In the rows, zero is written as 128.
The rows below fall into families. The same turns and mirrors carry the whole set onto itself and the rows of a family onto each other. For each named row, which other rows are in its family? Write them in the order they are listed.
These 32 rows form 4 families of 8 rows each.
Vava: [123 138 135 157 155  93 134 152 113 109 176 140 117 116 143 115]
lon: [163 138 154 134 154 113 130 147 115 141 136 163 155 171 113 118]
Liruf: [119 130 152 115 114 101 174 135 150 129 158 120 123 124 161 104]
tizo: [146 137 157 117 138  92 126 135 143 110 201 134 116 115 134  88]
zibe: [150 123 135 144 117 131 137 145 135 159 150 154 120 172 122 151]
dag: [ 93 121 157 127 110 111 143 148  97 135 168 110 125 124 133 121]
bar: [152 131 156 115 132 116 103 115 159 150 172 152 128 136 132 169]
seseb: [116 129 131 136 135 117 119 149 115  92 186 135 110 123 128 140]
tuv: [154 148 145 154 158 107 111 129 111 160 137 163 135 154 121 110]
mido: [107 127 141 140 138  84 104 153 105 103 166 141 105 120 145 125]
Duba: [162 179 150 122 147 103 104 118 144 151 146 135 138 150 146 137]
kuzo: [142 141 170 110 117 105 153 120 133 114 156 102 122 142 147  92]
zop: [131 127 142 115 127 114 124 119 165 171 143 151 136 135 135 158]
kugun: [147 109 138 126 136 126 141 150 139 151 149 164 143 163 111 157]
vuda: [152 146 140 117 117 114 121 123 166 162 156 136 132 143 137 170]
Vit: [146 138 149 111 133 109 131 125 157 146 146 145 157 130 125 178]
pimif: [131 121 129 140 124 129 131 136 128 172 142 173 126 161 113 136]
fosuf: [161 157 143 146 147 120 112 144 110 150 143 149 131 180 131 116]
lun: [156 155 158 126 158  95  99 109 149 165 141 139 146 127 140 131]
mepat: [ 93 136 140 140 118 110 159 153 104 125 154 129 125 125 147 123]
dib: [ 95 120 161 125 110  89 140 143 108 122 139 118 110 134 150 124]
nev: [110 131 141 140 143 105 112 158 101 110 195 133 120 115 130 112]
Buku: [151 109 155 123 116 131 131 130 141 152 163 164 118 178 118 136]
Zuti: [125 129 168 105 103  98 158 128 142 134 177 113 122 123 137  95]
Lib: [149 136 148 133 150  85 145 137 157 110 181 132 116 111 155  99]
lebog: [142 122 150 124 134  74 119 133 147  96 176 149  98 120 144 107]
Pav: [133 120 168 111 108  80 152 127 144 119 151 126 103 137 150  98]
teze: [139 171 172 122 152 106  91 112 119 144 152 138 142 141 139 149]
pup: [161 169 164 113 156  95 115 124 133 141 133 140 163 142 129 140]
liko: [161 124 148 128 138 108 134 135 137  92 189 139 107 138 130  90]
simit: [ 98 143 152 118 118 118 139 136 107 117 155  99 131 126 147 141]
Koz: [146 148 167 130 138 117 118 130  98 152 139 152 131 183 125 111]

Which other rows belong to the same family as Vit? lon, mido, kugun, dib, lebog, Pav, pup
Which other rows belong to the same family as Duba? tizo, zibe, dag, vuda, fosuf, nev, Zuti
Which other rows belong to the same family as Buku? bar, seseb, kuzo, teze, liko, simit, Koz

The rows below fall into families. The same turns and mirrors carry the whole set onto itself and the rows of a family onto each other. For each named row, which other rows are in its family? Write them in the order they are listed.
These 35 rows form 7 families of 5 rows each.
sinu: [122 152 135 160 119 159 115 126 120  83  86 147 121 132 167 144  98 108
 127 146 141 156 129 147 123 151 142 122 142 105 134  95  64 154 168 154
 155 125  87 137 135 127 157]
zikiv: [107 141 124 165 121 163 121 107 106  83  87 157 123 143 151 142 111 107
 121 142 139 137 130 147 144 129 147 129 132 131 114 103  83 147 156 130
 142 150  86 143 111 126 155]
gese: [144  83  93 148 163 157 118 150 157 101 122 147 133 130 117  93 137 150
 122 152 131 152 144 130 116 156 106 151 139 114 109  81 110 117 117 182
 151 160  98 108 127 122 132]
povig: [149 126 143 145 127  97 131 137 122  86  95 130  90 143 143  83 128  96
 128 146 123 151 117 128 132 109 156 143 125 114 167 118  87 157 141 176
 156 156  72  99 188 119 113]
ked: [140  89 125 160 170 148 115 146 120 148 115 144  62 132 148 105 116 138
 118 118 137 155 127 112 165 120 154 168  86 127 131  96  93 136 154 123
 161 129 110 139 127 143 134]
Podus: [110 143 138 144 131 160 138 114 113 104  83 151  96 130 146 147 118  87
 128 163 144 136 120 147 146 129 139 122 124 107 122 128  74 132 157 147
 149 135  89 154 108 101 157]
fatak: [139 147 127 138 120  87 133 143 128  84 110 132  63 147 136  80 128  98
 131 137 141 122 129 134 113 135 139 145 138 125 146 126  73 144 138 138
 134 154  48 105 167 121 126]
Seb: [162 122 117 155 162 138 116 153 167 106 105 128 108 121 167  98 123 161
 124 143 147 153 139 117 127 154  88 155 134 104 118  89 106 129 112 191
 140 165 103 113 135 123 141]
Dizi: [149  97 122 142 144 160 114 131 139 156 115 153  60 146 139 126 127 125
 115 127 145 169 123 120 135 131 174 145  98 112 150  79  70 134 144 139
 144 136 101 146 131 162 129]
raf: [142 119 121 120 149  98 105 152 127 120  93 115 137 102  97 118 149 136
  93 167 132 136 111 129 146 133 130 122 109  82 148  98  97 154 126 154
 146  98  94 117 142 136 123]
fufe: [131 119 142 151 134  94 149 141 121  88 108 131  72 129 152  83 136 115
 107 150 104 133 128 124 120 103 125 123 131 156 139 125  88 156 133 175
 137 149  54  98 162 108 145]
rirol: [122 151 136 151 129 148 118 147 127  96  71 150 105 110 160 136 103 108
 136 163 143 135 122 143 134 132 132 124 151 135 116 100 104 158 144 140
 149 137 106 132 101 128 180]
pekon: [153  97 122 151 143 181 120 116 139 145 125 169  66 155 131 107 117 143
 119 132 151 136 114 105 145 126 151 152 105 124 128  84  94 128 135 130
 145 149 110 133 129 150 115]
Fize: [140 125 120 132 151  79 124 152 127 122  83 127 116 117  80 122 127 142
 100 168 143 140 115 135 151 166 134 142 105 116 136 123  77 130 134 145
 137 108  69 111 135 106 111]
Tas: [145 143 129 139 128 111 135 127 125  81  94 121  93 142 139  86 128  88
 118 154 117 130 112 123 134 112 161 135 141 145 130 116 103 132 137 162
 135 173  69  96 180 113 123]
Ren: [139  92 114 147 179 158 118 150 142 113 111 144 114 130 129 113 144 133
 134 150 143 145 143 134 117 166  87 154 121  85 116 100 124 126 121 197
 155 154  89 141 130 113 124]
fotoz: [139 121 114 134 146  96 112 124 122 130 111 115 108 114  94 128 136 149
 104 185 143 128 105 106 152 152 142 134  97 106 150 119  94 122 118 181
 147 110  76 114 142 100 127]
Kebus: [140 126 108 140 166  79  97 162 127 117  83 129 118 107 109 141 134 144
  97 169 128 145 117 125 149 141 155 142 101 126 128 103 125 138 132 165
 145 101  87 125 126 125 141]
lel: [121 136 143 153 127 149 122 127  98  98  78 161  90 122 171 136  90 115
 110 139 129 137 104 146 134 135 120 110 129 124 106 106 104 149 175 157
 149 123  70 155 118 112 147]
Varid: [158  92 108 138 160 153 144 157 180 105 110 138 128 124 139 107 147 140
 138 134 134 167 131 134 117 146  94 155 136  95 139  78  88 119 118 182
 150 148  86 122 129 140 131]
pek: [154 132 115 166 139 103 141 152 135  76 112 121  89 119 140  90 128  93
 126 137 107 143 118 146 100 116 145 125 132 120 135 135  85 156 117 157
 127 161  69 108 175 108 128]
Reg: [145 112 100 122 145  95 105 130 108  95 103 116 124 114 109 113 144 150
  77 175 125 127 116 117 154 141 145 128 104 104 129 110 106 127 122 156
 136 108  93 111 137 113 103]
kudo: [155  96 123 129 154 132 122 158 160 111  97 139 105 123 129 122 141 147
 133 134 147 153 144 138 110 189  87 162 144 100 114  94 107 130 123 169
 143 160  72 113 134 119 104]
melal: [157 135 132 154 152  84 145 131 137  80  91 119  69 137 166  90 121 106
 120 131 113 117 123 122 143 107 146 156 120 136 159 112  85 130 116 157
 147 155  78 113 168 119 139]
bakov: [154  88 125 163 144 169 110 131 147 151 134 139  58 123 147 117 108 122
 131 109 125 146 100 126 128 138 157 157 107 121 121  84  83 161 151 122
 148 158  91 135 164 132 121]
lir: [131  87 115 145 155 128 137 159 158 113 122 151 116 126 154 119 128 168
 122 131 132 143 120 141 114 159  84 147 130 128 122  90 109 121 108 194
 135 150  78 137 113 139 126]
val: [128  91 142 166 156 161 119 124 128 169 122 161  48 126 135 116 114 148
 116 115 132 148 103 118 145 138 145 141 104 137 124  85  76 129 144 160
 138 161  80 133 143 141 149]
zusen: [127 132 126 137 139  99 140 133 116  83 109 110  79 150 148 102 141  84
 138 158 126 127 128 129 104 126 152 133 139 128 148 123 110 129 124 170
 145 156  50 127 176 116 135]
Ril: [134 115 132 126 164  84 118 153 138 130 114 132 103 105  97 118 129 138
  75 170 115 119  92 137 147 134 123 128 107 117 118 110 102 121 121 178
 146  94  90 120 139 113 122]
seso: [159 115 100 136 152  92 107 142 151 128 131 113 115 107 100 116 111 138
  93 162 127 134  85 129 136 137 150 143 100 107 139 103  99 145 129 147
 131 103  74 117 128 109 105]
sul: [156  83 110 169 157 153 125 161 170 113 105 139 136 116 136 131 117 146
 120 145 129 159 132 145 106 174  98 148 122 110 129 103  92 147 113 178
 125 164  99 133 114 115 118]
Paze: [130  96 126 148 142 176 133 122 134 164 133 142  62 152 138 102 135 132
 142 139 152 135 120  93 136 129 134 148  99 125 135  91  92 146 148 131
 154 146  82 144 141 136 146]
Pud: [122 150 125 155 112 155 132 152 115  96  75 177  85 118 133 144 125 103
 130 140 145 152 128 155 126 155 124 127 137 109 108 129  75 140 170 128
 154 132  89 134 115 116 145]
vebev: [137 139 111 154 106 148 120 130 120 102  80 147 109 110 151 142  95 109
 117 148 125 142  97 149 125 128 134 113 113 122 126 122  75 171 169 128
 154 138  94 148 105 101 141]
viv: [153 100 122 142 128 156 118 135 137 164 115 145  54 136 123 112 130 152
 119 109 144 151 130 107 136 148 126 160 100 129 131  98  64 135 159 111
 171 148  85 134 138 135 125]

Which other rows belong to the same family as fotoz? Podus, Ren, zusen, Paze
Which other rows belong to the same family as viv? fatak, Fize, kudo, Pud
Which other rows belong to the same family as pekon? zikiv, gese, Tas, Reg
Which other rows belong to the same family as seso? pek, bakov, sul, vebev
Which other rows belong to the same family as val? fufe, lel, lir, Ril

The rows below fall into families. The same turns and mirrors carry the whole set onto itself and the rows of a family onto each other. For each named row, which other rows are in its family? Write them in the order they are listed.
These 30 rows form 5 families of 6 rows each.
vate: [ 77 108  71 138 127 153 118 126 124 116 134 117 101  99 162 121 152 128
 116 123 146 127]
sur: [ 82 103 129 160  84 113 151 120 101 102 167 177 130 119 115 137 145 138
 157 145 108 107]
keti: [ 68  99 119 146  79 118 139 119  95  96 154 173 129 121 107 132 125 151
 149 153  92 108]
Lagot: [ 82 115  85 136 142 150 131 127 126 126 142 139  98  87 161 120 147 134
 117 142 145 112]
fus: [ 87 115  92 150 126 158 134 123 133 118 139 129  94  89 168 124 141 119
 110 137 137 129]
nefim: [ 85 106 115 138  79 120 148 120 100  85 157 177 138 128 107 134 128 153
 144 159  98 118]
fugad: [ 96 101 112 128  95 106 123 115  89  83 144 160 103 148 148 149 126 140
 124 184 106 127]
badek: [ 85 115 118 140  76 131 152 121 102  76 139 175 137 123 105 138 136 143
 167 149 116 119]
Vam: [104  75 109 125 101 132 119 134 101  75 146 179 143 141 149 151 128 143
 175 162  75 106]
tis: [ 97  85  93 150 134 168 148 137 115 119 133 133 113  93 115 116 144 168
 156 118 140 112]
Mekir: [112  78 118 130  90 128 108 137 124  71 138 161 135 132 155 163 120 143
 168 158  83 132]
vodag: [ 93 114 119 145  71 118 144 122 103 105 161 186 118 116 110 144 136 152
 152 157 111 112]
Sig: [ 80  89  82 125 129 161 125 124 122 121 141 122 109 106 172 135 140 129
 108 136 158 124]
mifop: [119  93 116 142  94 122 121 139 112  94 129 177 143 147 149 152 129 153
 173 155  75 124]
zuna: [ 77 116  88 144 127 162 119 128 125 114 138 124  93 106 164 114 153 140
 106 129 141 132]
tavup: [ 88  91  79 146 124 168 137 150 123 110 130 133 118  86 134 109 154 164
 154 107 131 105]
Gena: [ 94  98 115 117  85 111 128 107  97  99 149 168 106 144 169 151 147 137
 127 174  99 134]
Veb: [112  95  72 136 147 165 110 152 122  93 125 125 123 111 179 125 159 133
 160 126 124 117]
tarad: [105  85  88 119 154 163 115 132 133  99 137 125 117 100 192 127 163 142
 157 134 106 121]
dil: [ 87  94 117 117  89 107 132 123  97  79 132 175  89 133 152 149 132 128
 118 168 121 126]
sukug: [ 86  99 108 127 103 108 113 104  85  91 150 164 104 144 151 156 128 122
 133 178 107 122]
Nez: [ 88 101  83 151 140 170 147 131 129 119 120 139 134  89 137 114 147 161
 162 114 111 112]
zema: [119  99  79 141 151 174 105 139 132  91 122 135 112 120 185 129 154 147
 160 126 124 129]
Gaz: [113  85 100 135 162 158 112 152 125  93 134 123 143 118 174 119 157 141
 159 126 118 125]
bop: [ 94  88  90 162 126 170 156 131 130 106 119 151 115  83 147 108 142 163
 157 107 121 114]
Mok: [114  81 106 132  97 123 119 129 108  67 148 176 142 141 148 158 121 158
 165 167  85 116]
Dufef: [111 102 101 139 148 173 119 135 129  85 129 130 119 106 200 127 160 136
 163 139 116 124]
Pala: [ 96  88 116 130  96 112 137 112  83 104 146 156  94 146 161 156 144 119
 132 174 102 127]
Lom: [109  77 118 148  94 130 126 142 107  96 139 170 144 143 167 163 124 144
 180 161  85 104]
funin: [ 95 100  79 149 122 184 140 146 134 105 137 153 122  93 135 106 148 163
 152 106 126 112]

Which other rows belong to the same family as Gaz? badek, tis, Mekir, Sig, dil
Which other rows belong to the same family as sukug? keti, Vam, zuna, zema, funin
Which other rows belong to the same family as Nez? Lagot, vodag, mifop, Gena, tarad
Which other rows belong to the same family as tavup? vate, nefim, fugad, Veb, Mok

The rows below fall into families. The same turns and mirrors carry the whole set onto itself and the rows of a family onto each other. For each named row, which other rows are in its family? Write them in the order they are listed.
These 30 rows form 5 families of 6 rows each.
Vulo: [ 89 140 110 124 148 145 119 170 145 141 140 126 161 201  89  97 109 189
 113  86 138 150]
gab: [105 165 168 118 167 139 140 127 137 147 162 167 135 152  83  95 116 192
 122 122 101  84]
mili: [ 96 116 153 125 165 104 112 173 120 147 133 137 156 196  99  97 118 183
  85  91 170 130]
ramu: [119 156 128 104 180  91 142 134 139 119 158 152 176 155 128  82 125 179
  98 128 112  83]
Fura: [ 81 106 150 132 150 110 108 177 126 157 126 133 160 189  86  99  97 202
  75 112 151 132]
Vav: [ 77 108 141 145 138 137 165 159 131 136 139 127 148 177  81  96 106 164
  80  83 122 136]
bofom: [100 121 143 107 187 117 153 121 132 154 152 122 170 115  73 111 121 195
  98 135 128  80]
vuv: [100 161 135 125 183  95 115 131 127 134 161 146 169 143 123  81 118 192
 102 119  95  66]
Sigos: [ 81 117 137 133 152 121 171 178 128 154 154 129 137 169  92 104 125 165
  82  80 112 137]
mogok: [ 88 142 119 126 168 129 123 166 162 145 158 131 169 175  94  98 116 190
 129  64 151 132]
Pidos: [ 97 117 155 119 172 110 154 112 129 145 139 124 179 128  71  91 109 197
  85 138 112  69]
nuku: [ 77 115 149 127 158  97 122 173 123 145 116 121 170 193  94 106  99 194
  87 107 156 132]
fuf: [ 82 128 149 111 159 103 128 178 116 135 139 133 151 187 103 115 106 203
  89 112 167 132]
Besav: [105 131 155 122 180 114 151 117 129 153 150 123 166 140  77  86  99 196
 100 154 117  63]
Votud: [100 153 142 125 157 156 114 110 140 136 151 168 153 148  92  83 102 193
 110 145 102  87]
bemod: [ 89 106 135 134 142 140 155 163 117 150 141 140 155 176  92 109 122 158
  72  82 144 140]
mub: [104 157 131 107 181  94 119 127 133 128 132 145 182 155 120  77 121 188
 106 142  97  82]
let: [ 88 143 122 132 152 133 109 171 145 157 143 130 161 170  87 104 125 165
 112  67 141 144]
pimo: [102 111 142 133 173 124 141 115 143 156 151 133 180 126  72  84 107 189
  85 137 111  69]
Punu: [ 88 123 134 122 150 100 128 187 123 146 130 112 158 204  92  99 108 193
  85 107 146 134]
Fop: [ 96 156 149 126 162 155 131 101 137 128 147 157 148 147  84  83 112 192
 121 127  91  90]
Kigin: [ 87 107 127 149 134 143 147 166 137 143 146 146 147 183  89  84 107 169
  70  87 114 137]
nuf: [111 154 144 121 163 149 148 110 135 137 163 152 147 156  90  79 106 181
 115 146  94  79]
Mesi: [ 96 119 143 121 189 118 146 110 120 142 163 139 182 131  95  98 106 205
  83 127 122  62]
Zazo: [ 89 104 128 139 145 138 162 170 137 146 149 116 150 189  71  95 111 178
  84  85 128 139]
fesi: [ 80 142 108 131 160 135 113 159 152 138 134 125 168 183 100  91 110 175
 126  78 134 151]
zunuv: [ 85 126  99 132 155 133  99 167 159 149 135 127 176 173  97  91 110 183
 102  86 136 146]
bes: [ 86 160 144 125 163 148 133 116 119 142 160 160 148 134  96 105 108 198
 105 124  96  74]
riv: [106 145 127 115 171  96 116 134 137 138 142 151 176 148 124  74 114 177
  84 156  93  76]
Moru: [109 159 122 108 178 105 132 128 138 137 148 134 182 152 113  79 112 180
 112 154 101  72]

Which other rows belong to the same family as let? mili, vuv, bemod, Mesi, bes
Which other rows belong to the same family as zunuv? Fura, Votud, pimo, Kigin, riv
Which other rows belong to the same family as Vulo? Besav, Punu, nuf, Zazo, Moru
Which other rows belong to the same family as nuku? Vav, Pidos, mub, Fop, fesi

The rows below fall into families. The same turns and mirrors carry the whole set onto itself and the rows of a family onto each other. For each named row, which other rows are in its family? Write them in the order they are listed.
These 32 rows form 4 families of 8 rows each.
sar: [101 181 100 117 130 163 144 100 137 108 158 105 156 162 152 132 100 123]
vuzos: [106 179  88 122 121 151 143  96 135 109 140  99 161 164 162 139  90 121]
pepo: [ 92 163  86  99 113 182 150  93 144 115 117 112 148 162 131 145 113 125]
gozum: [115 180  80  93 165  89 106  84 144 115  98 125 148 182  74 112 120 116]
sofi: [104 203  92 122 128 137 161  90 124 126 149 111 159 169 135 114 123  89]
nin: [119 171  76  95 163 106 105  95 150 129  77 121 151 187  76 120 121 114]
vab: [122 176  69 104 166 106 107  77 149 120  93 121 145 185  67 112 118 121]
zinef: [126 141  93  97 164 139  95  73 155 109 109 122 138 180  69 126 116 132]
Livi: [123 184  79  94 158 108  94  90 138 132  93 125 150 195  76 115 117 130]
nozof: [104 163  88 108 108 168 157  98 118 139 113 127 151 161 111 121 137 102]
Babof: [104 195  79 125 120 132 160 109 115 136 134 117 160 163 130 104 121 103]
fipum: [129 190  92 127 179  95 112  78 163 117 114 104 148 181  87 120  97 116]
mibi: [129 200 103 117 173  94 102  90 154 132 106 103 154 196  95 125  93 122]
gasa: [106 157  93 106 108 177 147  81 142 118 109 108 153 162 140 152 108 110]
pume: [128 186 105 122 180  89 108  92 155 132 107 107 155 189  95 120 101  99]
Nef: [ 94 186  82 101 110 157 166  84 133 135 107 119 150 169 114 128 137  90]
Kebak: [ 96 172  90 101 105 153 153  99 127 140 109 130 155 163 122 128 146  92]
rik: [104 154 108 117 116 181 151 100 140 130 121 108 147 156 133 144 107 119]
Kamik: [133 156 117 122 181 127  97  73 168 108 128 104 142 179  89 133  92 124]
Pura: [110 172  82 101 103 157 152  76 116 129 113 122 157 169 121 124 135  85]
Goler: [ 94 176 105 123 126 149 141 113 141 120 145 109 161 159 159 136 104 119]
peg: [118 189 105 115 179  86 104  87 161 107 117 101 151 179 100 126  90 116]
viri: [111 196  77 118 118 131 150  91 113 119 143 116 168 170 144 112 118  96]
bezo: [132 148 108  85 158 143  84  82 143 125 108 124 147 190  75 127 117 132]
Zaro: [119 143 102  83 160 126  93  75 150 109  99 126 140 179  69 127 123 121]
gog: [135 165 132 112 173 128  90  80 160 125 120 103 148 187  97 141  90 126]
pak: [ 92 155 102 106 109 172 144 105 145 126 113 119 152 158 139 150 118 118]
patim: [132 151 124 115 183 123  87  91 158 112 130 107 152 183 102 130  94 118]
Muson: [105 184  98 136 129 149 155 113 135 125 142  99 158 158 150 129  92 119]
Mirib: [121 135  95  91 165 139  83  96 153 113  99 121 146 184  84 128 110 136]
Mar: [122 150 128 102 174 121  94  77 168 103 116 104 144 175  93 142  92 124]
Sek: [ 98 196  93 122 120 127 152 109 121 134 141 122 165 166 141 114 130  95]

Which other rows belong to the same family as Nef? sar, pepo, sofi, nin, pume, patim, Mirib
Which other rows belong to the same family as viri? vuzos, Livi, mibi, gasa, Pura, bezo, gog

